In the data rows, 128 means zero.
Here is a table of points, one per row:
[156 135 116  79 128 162  43  98]
[194  76 122 161 152 171 109 117]
[135 107 155 115 135 140 125 118]
[ 93  99 177 168 153 103 167 153]
[121 130 112 160 124 213 136 135]
[ 40 140 138 142 123  97 141 147]
[ 91 104 151 184 125 109 105 136]
[132 164  93  85 125 146  96  99]
[ 36 154 153 164 114  84 114 157]
[ 66 168 104 120 136 126 169 133]
[114 134 112 131 158 137 142 143]
[145  89 118 169 137 131 112 117]
[125 119 154 140 120 117 142 131]
[ 73 159 117 155 143 111 149 139]
[169 136 160  86 108  68 185  99]
[115 160 182 143 140 188 110 163]
[119 103 186 137 117 105 206 136]
[125 119 143 150 100 137 144 158]
[189  94 157 130 141 138 148 144]
[163 145 104 112 158 154  18  98]
[ 67 126 124 172 127  99 155 146]
[212 133 145 106 158 166 127  87]
[ 82 138 112 118 164 117  88 127]
[156 137  83  63 110 183 115  91]
[171 130 181  92 115  93 202 129]
[127 109 107 137 158 165  83 159]
[ 76 120 155 148 133  63  70 120]
[183 147  61 144  80 159 173 165]
[ 84 124 162 154 101  97 163 139]
[182 123  97  53 133 137 108 117]
[219 122 129  65  94 130  95 113]
[109 165 130 126 142 151 107 148]
[132 129 101 119 147 170 153 139]
[ 71 148 135 151 139 104 116 140]
[140 121  75 109 100 125  23  75]
[152 130 122 124 147 136 115 101]
These points spread out most along one direction. Where along it does each point below lie, from 0 to 99? 50 is the average, and the first point above lies past it.
[126 133 117 106  98 102 182 139] 43
[142 121  98 169 124 149 100 101] 57
[146 119 129  95 110  83 157 138] 48
[121  96 176 172 100 129 181 141] 34
[200  99  96 126 135 161 152 116] 67
[126 137 164  78 108  77 199 138] 39
[173 122  67  75 136 158  59 104] 80
[ 96 141 129 164 105  75 120 129] 36
[ 72 131 104 156 128  93 146 110] 34
[117 152 136 137 159 133 138 157] 43
